rotation steps, each row followed by its count of steps
The counts run from 0 to 858.
[144 134 163 178 105 149 137 162 134 132 141 186 133  77  94 123 100 149
  99  92 128 166  89 101 144  99 121  95 140 114 117 122 163 124 122 107
 126  69] : 103
[147  84  92 142 120  97 116 114 113  68 107 153 141  64 129 167 112 116
 115  94 116 142 115 113 161 128 107 124 127 134 114 172 114 131  97 165
 120  78] : 214
[ 92 126 129 174  97 138  90 157 139 109 134 151 187  78 181 168 177 112
  99  94 112 135 133 161 130 133  95 109 137 124 151 138 146 109 127 164
 119 101] : 41
[127 137 105 155 112 123 112 155 140  81  96 156 165 115 149 123 131 116
 147 112 177 147 103 111 138 162 157  89 125 151  99 103 154  93 130 125
 155  42] : 85
[101 136 102 156 114  89 171 121 123  89 100 201 127 101 107 140 130 118
  91 113 108 178 128 173 144 117 109 105 140 120 110 102 116  89 127 104
  97 107] : 475
[ 88 133 118 139 150 122  73 141 132 140 151 174 137  60 166 176 147 129
 143 108 144 117 125 153 134 115 120 132 136 125 176 120 111  95 128 125
  95  77] : 70
[121 124 116 136 117 137 109 150 116 119 118 152 139  58 112 134 123 104
 138 135 148 145 104 131 147 166 176  72 160 178 112 129 142 118 112 108
 125  66] : 621
[132 110 160 159  63 133 115 134 122  99 141 162 138 105 144 170 161 125
 138 119 125 104 162 144 134 137 111  88 181 112 167  74 148  97 114 108
 147  99] : 497
[121 105  92 110 136  80 138 117 135 115 133 153 106  96 132 143  83 108
 128 136 182 143 124 133 176 142 128  90 149  99 127  78 144 124 141  92
 117  66] : 546
[ 69 152 157 145 140  76 170 141 104 118 121 147 102 118 123 146 158 154
 111  95 134 169 137 146 139  95 106 142 149  86 136 101 113 101 139  92
 139  80] : 555
[120 111 149 145  94 114 139 133  92 115 102 144  80  88  96 139 136 143
 120 122 117 180 144 162 160  98 119 122 173 114 123  99 124 139  86  87
 141  89] : 672
[ 84 125 126 138 121 151  91 178 115 162 132 153 145  53 141 169 139 123
 134 135 158 143 108 164 136 147 119 115 156 138 151 112 128 127 130 141
  88  80] : 344
[117 120 178 146  83 132 148 156 132 100 139 167 131 129 141 158 116 128
 104 113 159 104 121 159 150 150 129  95 171 113 134  52 161 108 147 108
 141  91] : 469
[115 133 166 153  65 147 137 153 122 122 148 163 129  82 133 175 129 164
 139 145 124 145 125 140 110 125  88 106 174 128 137  90 117  82 123 111
 115  94] : 747
[126 141 148 148 111 110 143 150 124 116 134 115 130  73 128 122 116 156
 121 128 166 152  76  83 166 167 133  63 151 122 153 144 151 103 133 107
 161  90] : 354
[ 99 132 104 156 146 113 131 133 120 123 108 186 118  92 124 170 117 145
 137 124 124 174 125 158 146  80  88 133 124  81 152 113 104 110 116 105
  78  67] : 99
[134 129 165 143  86 135 106 131 139 100 139 161 146  77 152 186 141 136
 116 147 117 131 127 167 137 141  61  99 165 125 165 108 137 101 134 126
 119 110] : 122
[117 100 124 154 161  97  97 184 117 136 101 104  86 100 140 136 126 126
 148 126 153 162 130 100 159 135 111 107 166  81 146 106 161 159 122 137
 126  49] : 163
[128  87 145 130 100  78 139 140 112 120 161 142 112  89 136 151 115 162
 148 101 182 122  92  73 147 136 141 119 160 133 126 103 117 106 120 127
 154  58] : 731
[146 137 155 156  98 130 120 141 107  83 133 136 153  75 128 146 130 171
 142  97 149 145 115 100 176 121 120 133 120 102 149 159 136 130 109 120
 185  56] : 757
[124 140 177 137 105 138 123 148 130 115 116 151 116  80 146 189 129 121
 107 143 116 162 140 175 142  99  75 114 182 117 131 103 136 138 127 146
 130  90] : 396
[110 131  98 118 139  89 155 114 120 123 107 129 118  68 137 170 115 113
 141 140 188 169  95 106 147 114 117 100 156 116 117 141 105 126 106 126
 128  58] : 81
[139 143 168 157 137 115 119 164 142 133 169 178 126  66 122 151 104 159
 118 109 130 145  91  84 128 108 115  93 155 127 144 130 147  90 138 133
 123  63] : 453
[129 118  96 161 125 104 150 120 103  91  96 192 106  92 100 154 131 135
 127 104 127 151 108 112 125 112 147 113 140 139 133 131  82 101  91 125
 110  59] : 375
[112 137 103 153 175  92 102 145 112  99  89 150 122  60 132 150 146 140
 153 106 123 155 116 126 142 118 125 135 120 129 154 154 106 111 117 140
 128  35] : 536
[114  94 112 148  97 119 103 156 140 123 173 165 176  73 166 148 132 110
 102  86 128 107 114 150 162 163 118  99 137 133 150 109 162  97 131 119
 108 128] : 417
[142 109  95 155 119 141  79 156 127 140 131 155 147  58 135 143 107 108
 160 134 164 126 112 110 142 151 141  76 147 146 144 118 154 117 111 109
 120  57] : 622
[109 120  88 135 134  98  97 151 128  87 100 128 154  95 149 114 146  88
 120 122 154 159 133 149 170 174 150  95 131 135 104 114 167 127 135  94
 152  69] : 709
[101 122  99 153 160 102 134 140 100 154 120 173  99  77 106 126 139 143
 157 106 119 167 132 122 136 104 138 123 129 111 144 112  98  94 106  86
  92  59] : 724
[105 135 146 154 152 118  67 186 136 125 124 148 131  79 144 122 164 126
 119 106  96 165 137 152 149 125 102 118 150 114 137 113 169 119 141 109
 109  74] : 611
[ 89 119  83 133 133 113 133 114 110 111  91 136 129  97 152 148 167  80
 129 117 168 137 149 166 157 154 157  84 154 109 153 105 127 131 106 101
 130  83] : 520
[141  65 110 160  71 111 129 147  95 105 160 148 141  75 109 133 127 156
 146 104 103 145 123 117 153 146 102 141 140 145 130 142 115  88 107 118
 113  93] : 212
[ 94 119 108 125 164  67 108 131 148 101 153 161 159  84 164 173 123 122
 140 132 157 135 132 125 145 137  96 117 130 109 116 103 117  80 153 126
 105  76] : 634
[136 123 162 152 151  88 100 120 141 114 144 172 122  53 144 178 138 128
 111 134  96 115 124 116 145 130  84  76 179 150 163 121 138  81 135 122
 128 118] : 150
[124 107 129 157 110 108 162 163 107 123  92 165  76 126 115 127 111 125
 114 100 156 153 122 105 143 107 139  89 165  81 143  79 141 141 105 107
 118  56] : 2
[124 143 118 136 167  72 129 103 123 108  93 141 102  90 141 156 147 103
 128 131 146 124 127 101 156 145 112  72 160  98 188 122 141 117 139 109
 157  85] : 250
[126 141 155 141  88 120 118 165 111  98 108 128 145  74 114 137 155 156
 124 144 120 210 132 149 158 119  79 121 147 132  95 129 139 108 120 113
 155  80] : 209
